rotation steps, each row followed by its count of steps
The counts run from 0 to 428.
[-.04 .02 .13 -.19 -.25 .33 .38 .04 .17 -.11 .39 .00 -.15 .09 .07 -.10 .22 .10 .12 .04 -.08 -.02 .03 -.03 .17 .26 .09 -.18 .07 -.20 -.05 .18 .11 .12 -.10 -.22 .14 -.31 -.09 -.28 .09 .32 .05]	235
[-.10 -.02 .28 -.10 .18 -.15 -.20 -.12 -.20 .12 -.01 .08 .15 -.10 -.20 .22 .03 -.12 .21 .22 .02 -.30 .09 -.13 .13 .21 .21 -.09 -.13 -.15 .16 .06 .02 -.34 .15 .09 .41 -.25 -.10 -.09 -.02 -.05 -.13]	48
[.23 -.22 -.23 -.02 -.20 .20 -.06 -.13 .16 -.28 .14 -.07 -.22 .09 .23 -.34 -.15 -.01 -.32 -.05 -.20 .28 -.34 -.23 .01 .12 -.23 .05 .10 .03 -.02 -.02 .25 .12 .00 .06 -.21 .05 -.03 .24 -.06 .00 -.02]	417
[-.15 -.35 .18 .20 .02 -.13 -.40 .01 .19 -.09 .08 .00 .05 .08 -.03 .06 -.29 -.09 -.04 .27 -.04 -.23 -.06 -.31 -.08 .30 .17 -.02 -.10 .00 .00 -.28 .18 .06 -.15 .02 .11 .06 -.26 .01 .03 .10 .07]	178
[-.41 .07 .08 .12 -.05 .11 .21 .04 .02 .23 -.24 .13 .20 .08 .15 -.20 .08 -.14 -.27 .03 .21 .01 .04 -.05 -.25 -.08 .03 .22 -.06 .03 .14 -.09 .02 -.43 .13 .17 -.31 -.23 -.13 -.05 .17 .19 -.08]	110
[.19 -.08 .03 .04 -.03 -.22 -.16 -.29 -.14 -.03 -.31 .11 .02 -.06 -.37 -.02 -.37 -.08 -.12 -.13 -.06 .19 -.10 .00 -.21 -.22 -.21 -.08 .19 -.04 .10 -.07 -.09 .19 .19 .05 .24 .02 -.08 -.01 -.32 -.09 -.08]	16
[.11 .00 -.12 .00 .12 -.07 .11 .10 .10 -.07 .38 .00 .16 .07 -.15 .04 .04 .14 .13 -.09 .16 -.01 .52 .17 -.07 .07 -.05 .07 -.03 .22 .11 .06 .14 -.16 .08 -.28 .01 -.20 .29 -.17 -.25 -.22 -.03]	8
[-.13 -.12 -.05 .23 .01 .07 .13 .11 .10 .09 -.03 -.07 .07 .04 .27 .07 -.08 .01 -.26 .31 -.06 -.01 -.30 -.04 .00 -.35 -.01 .18 .35 -.30 .00 -.10 -.06 .01 -.08 -.01 -.11 .37 .16 .23 .23 .16 .20]	226
[-.43 -.19 .00 .14 .00 .09 -.01 .00 .05 .21 -.18 -.03 -.27 .09 -.12 .14 .08 .02 -.25 -.06 -.12 .17 -.07 -.04 .00 .01 -.22 -.17 -.08 .29 -.32 .21 .06 .15 -.14 .01 -.16 .22 -.21 .04 .00 -.10 -.26]	244
[-.29 -.09 -.12 .09 -.14 .02 .15 .21 .28 .09 .24 -.06 -.28 -.17 .00 .02 .20 .09 -.08 -.06 .03 .08 .45 -.16 -.07 -.24 -.14 -.07 -.04 .08 .08 .17 -.24 -.19 .24 -.24 .01 .00 .08 -.24 .11 -.28 -.18]	84
[.07 .05 .25 .09 -.01 -.08 .17 .18 .20 .06 .12 .11 .16 .11 .11 .13 .06 -.29 .02 .12 -.12 -.16 .10 .18 -.18 -.34 .27 -.11 .43 -.35 .07 .02 -.21 -.03 -.21 .14 .06 -.04 .05 -.13 .19 .07 .07]	51
[.06 .23 -.04 .14 .27 -.03 -.04 .24 .01 .01 .06 -.21 .03 .27 .13 -.18 .15 .13 .20 .21 .03 -.13 .26 .18 .02 .19 .07 -.06 -.35 .19 .08 .18 .32 .06 -.03 .09 .02 .11 .11 -.18 -.21 -.31 .14]	138
[.00 .04 .27 -.28 .06 .15 -.03 .05 -.19 .06 .15 -.29 -.16 -.02 .08 .06 .35 .07 .10 .11 .18 -.17 .07 .02 .38 -.10 -.21 -.11 .08 .06 -.05 -.03 -.21 -.40 .23 -.02 .12 -.27 .34 .14 .12 -.22 -.18]	272
[-.23 .15 -.05 -.21 .10 .06 -.21 -.09 -.16 .16 -.27 .14 .18 -.26 -.35 .44 .19 -.26 .03 -.36 -.18 .14 .05 -.19 .11 .17 .01 .12 .01 .15 -.10 -.03 -.33 -.09 .11 .07 .07 .18 -.16 .15 -.02 -.11 -.20]	132
[-.02 -.05 -.13 -.11 .10 -.05 .27 .00 -.08 -.09 .20 .06 .16 -.22 -.04 .11 -.22 -.10 .04 -.28 -.24 -.05 -.02 .10 .11 .18 -.01 -.19 .06 .20 -.33 .08 .17 .38 -.23 -.02 -.18 .03 -.08 .03 .15 .37 .08]	394
[-.25 -.31 .03 .05 -.07 .14 .21 .21 .22 .01 .34 .03 -.08 -.01 .21 .22 -.12 -.06 -.03 .03 -.01 -.19 .09 -.45 .07 .23 .19 .12 .05 -.05 .00 -.23 -.07 -.05 .16 -.20 -.23 -.21 .00 .04 .07 .31 -.08]	309
[.08 -.08 .30 -.04 .12 -.16 -.34 .02 -.05 .04 .05 -.40 -.27 .03 .07 -.01 .00 -.06 .13 .14 -.30 -.12 -.06 -.01 .28 .02 -.24 -.31 .06 -.09 -.21 .04 .12 .05 -.19 .11 .32 .15 -.06 -.07 .11 -.26 -.22]	403
[.05 .08 -.03 -.27 .19 -.32 -.01 -.03 .01 -.15 .32 -.17 .08 .22 .10 .10 -.13 -.17 .09 -.23 -.09 .10 .17 .14 .12 .18 -.10 .02 -.18 .43 -.12 .08 .11 .12 -.38 .02 .05 -.10 .36 .22 -.07 -.12 .14]	6
[-.22 .23 -.06 .16 .15 .16 .20 .21 .05 -.09 -.19 -.04 -.09 -.04 -.18 .01 -.36 .09 .04 .24 .03 -.16 .00 .12 -.07 .02 -.19 -.20 -.20 .17 .05 -.05 .25 .41 -.02 -.11 -.10 .27 .14 -.05 .07 .15 .39]	38
[.34 -.10 -.27 .10 -.18 .07 -.06 -.11 .23 -.33 .05 -.07 -.08 .01 .35 -.17 -.06 .10 -.19 -.08 .03 .15 -.42 -.06 -.14 -.02 -.14 .13 .27 -.04 -.04 -.12 .14 .03 .10 .01 -.31 .12 -.07 .24 -.02 -.04 -.01]	416
[.15 .29 .12 -.21 .10 -.02 .05 -.17 -.03 -.03 -.02 -.13 .09 -.33 .11 .02 .16 -.25 .12 .19 .06 -.19 -.34 .39 .20 .01 -.21 -.34 -.02 .06 -.06 .10 .14 -.15 -.19 .23 .01 .13 .03 .16 .27 -.06 .04]	188
[.19 -.22 -.02 .35 .11 -.02 -.29 -.03 .06 -.06 .10 -.03 .09 .18 .05 -.20 -.21 .43 .08 .31 .15 -.22 .24 .11 .02 .14 .07 -.17 -.19 .06 .04 -.15 .33 .03 -.27 -.12 .02 .01 -.11 -.06 .16 -.02 .10]	253
[-.13 .17 .01 -.01 .06 .21 .02 .02 .02 .12 -.27 -.07 -.08 -.02 -.19 .08 .23 -.18 -.01 .28 -.11 .08 -.14 -.07 -.14 -.20 -.20 -.15 .22 -.02 -.03 .08 .05 -.14 .35 .12 .15 .39 .16 -.12 -.08 -.35 -.20]	0
[.09 -.02 -.07 .19 .38 .10 -.17 .16 .02 .08 -.02 -.16 .00 .15 .25 .05 -.21 -.08 .08 .24 -.10 -.04 -.03 -.18 .07 .27 -.06 .18 -.42 -.10 .24 -.09 .26 .03 .11 .24 .16 -.05 -.32 .02 -.29 -.04 .09]	63
[-.31 .24 -.01 -.02 .07 .34 .46 .10 .27 -.22 -.04 .13 -.08 .14 .11 .06 -.15 -.27 -.13 .08 .16 .06 -.05 -.02 -.18 -.12 -.15 .11 .01 .07 .26 -.05 -.08 .21 -.04 -.08 -.15 -.12 .12 .01 .09 .35 .34]	36
[.05 -.06 .20 .07 .01 .08 .05 .04 .21 .15 .07 .00 -.20 .39 -.10 .25 .17 .14 .04 .18 .08 .00 -.16 .20 .06 -.29 -.24 .00 .26 -.06 .13 .03 -.26 -.24 .11 -.19 .30 -.27 .03 -.04 -.06 -.31 -.28]	274
[.17 -.37 .24 .00 .21 .15 -.29 -.11 .03 -.02 -.03 -.26 -.20 .24 .00 .02 .06 .19 -.17 -.03 .00 -.05 .17 .17 .25 .03 -.31 -.43 .09 .18 -.27 .06 .01 .06 -.24 .04 .14 -.08 -.15 .04 -.02 -.19 -.21]	30
[.20 .04 -.39 .24 -.05 .17 -.14 .08 .27 .15 .09 .10 .08 .10 .11 .01 -.12 -.04 -.28 -.26 -.21 .39 .21 -.05 -.14 .00 -.05 .23 .02 .03 .17 .09 .04 -.17 -.22 .27 .08 .02 -.32 .15 -.12 -.16 -.16]	192
[.05 .11 .21 -.07 -.35 -.23 -.17 -.24 .15 -.18 -.25 .21 .24 -.07 -.19 -.23 .18 -.11 .07 .08 .25 .03 -.33 -.06 -.34 -.05 .10 -.02 .27 -.11 -.06 -.29 .05 -.11 -.06 -.07 -.26 .17 -.09 -.02 .05 -.09 -.15]	316
[-.14 -.07 -.01 -.01 -.13 .06 -.22 .03 -.12 .12 -.03 -.23 .01 .01 .13 -.33 .22 .23 -.07 -.14 .07 .03 .30 -.20 .14 .29 .17 .16 -.32 .15 -.14 .11 .19 -.34 -.19 .15 -.28 .16 -.10 .09 -.06 -.10 .04]	269
[-.38 -.08 .10 .08 -.09 .15 -.06 .05 .13 .14 -.14 -.08 -.33 -.05 -.14 -.01 -.01 -.10 -.28 -.04 -.05 .20 -.04 -.09 -.06 -.17 -.34 -.11 .21 .18 -.33 .07 .02 .07 -.16 .09 -.25 .26 -.09 .02 .15 -.08 -.22]	243
[-.39 -.02 .12 -.18 .05 .19 .40 -.22 .08 -.03 -.06 .03 -.07 .17 -.05 -.31 .14 -.07 -.27 -.06 .02 .25 -.03 -.05 .15 .00 -.35 .24 .03 -.14 -.01 -.16 .24 .00 .07 -.31 .12 -.25 -.02 .00 -.05 .39 .04]	334
[-.12 .20 -.11 -.06 .01 .09 .19 .26 -.19 .28 -.10 .19 .32 .18 -.21 -.19 .31 .00 -.01 -.27 .03 .16 .27 .10 -.24 .02 .04 .06 .02 .02 -.02 .04 -.02 -.26 .24 .02 .03 -.36 -.13 -.16 -.08 .10 -.30]	108
[-.26 -.08 -.14 -.08 .14 -.06 -.03 .14 -.13 .11 -.11 -.08 .13 .00 -.14 .05 -.08 .04 -.36 -.30 -.02 .07 .03 .03 -.03 -.35 -.28 .07 .38 .16 -.16 -.25 -.18 -.07 .11 -.01 -.04 .31 .31 .26 .22 -.01 -.01]	356
[-.16 .14 .02 .07 .45 -.03 .21 .01 -.08 .22 -.15 .06 .31 -.03 -.11 -.13 .01 -.04 .00 .02 .09 -.11 .35 .22 .04 -.01 -.22 .11 -.20 .01 .07 -.11 .32 -.11 .26 .03 .10 -.28 -.01 -.21 -.23 .06 -.20]	222
[.08 .04 .34 .06 .06 -.12 .04 .16 .17 .04 .20 .07 .29 -.02 .05 .30 .00 -.32 .30 .18 .00 -.32 .03 .06 -.10 -.17 .34 -.03 .32 -.25 .19 -.05 -.25 -.15 -.02 .10 .17 -.07 -.01 -.03 .24 .00 .02]	50
[.03 .10 -.10 .06 .03 .28 -.13 -.18 -.09 .14 .03 .22 .34 .01 -.53 .23 .03 .11 .04 -.15 -.05 .07 .05 -.03 -.05 .18 .16 .14 .25 .14 -.07 .13 .13 -.25 .07 .01 .10 -.12 .09 .29 -.08 .05 -.16]	207
[.10 -.13 -.02 .14 -.04 -.22 -.15 -.31 -.22 -.01 -.16 -.22 -.11 .08 -.15 .10 -.38 .19 .00 .02 -.11 .12 -.10 -.01 .21 -.06 .00 .09 -.10 .11 .01 .30 -.05 .24 -.08 .07 .13 .37 .11 .10 -.21 -.19 .24]	229
[-.06 -.17 .14 -.15 -.13 -.30 .23 .11 -.17 .05 .14 .01 .13 .14 -.28 .04 .07 -.03 .08 -.25 -.06 .03 .29 .02 -.16 -.18 .21 -.05 .38 .05 -.28 .18 -.12 .10 .10 -.07 .04 -.02 .40 -.22 -.08 -.01 -.10]	182
[.07 .03 -.07 -.14 .20 -.31 .04 -.15 .02 -.18 .24 -.08 .25 -.24 .32 .09 .08 -.15 .22 .24 .05 -.15 -.14 -.04 .15 .21 -.03 .18 -.29 -.03 .20 -.08 .15 .15 .08 -.09 .10 .18 .08 .08 -.20 -.09 .23]	362
[.05 .16 -.29 -.13 .11 .23 .18 .11 -.05 -.18 .02 .05 .28 -.01 -.45 .09 -.18 .11 -.01 -.30 -.05 .08 .18 .08 -.07 -.10 -.03 -.07 .19 .19 -.17 -.02 .07 .23 -.03 -.21 -.06 .12 .43 .12 .07 .14 .27]	281
[-.01 .02 .03 -.02 -.01 .01 .06 .13 -.01 -.06 .16 -.23 -.38 -.06 .28 -.01 -.17 -.12 .08 .23 -.07 -.19 -.05 .05 .03 .00 .10 -.34 -.14 .19 .04 .49 .02 .01 .09 .39 -.17 .13 .29 -.12 -.02 -.17 .12]	212
[-.08 .11 -.40 .04 -.14 .19 .16 .07 -.03 .04 .03 .19 .14 -.10 -.47 .11 -.10 .36 -.06 -.28 .02 .18 .12 .12 -.26 -.04 -.06 .05 .19 .19 -.13 .04 .01 .09 .06 -.30 -.08 -.03 .24 .09 .02 .19 .05]	282
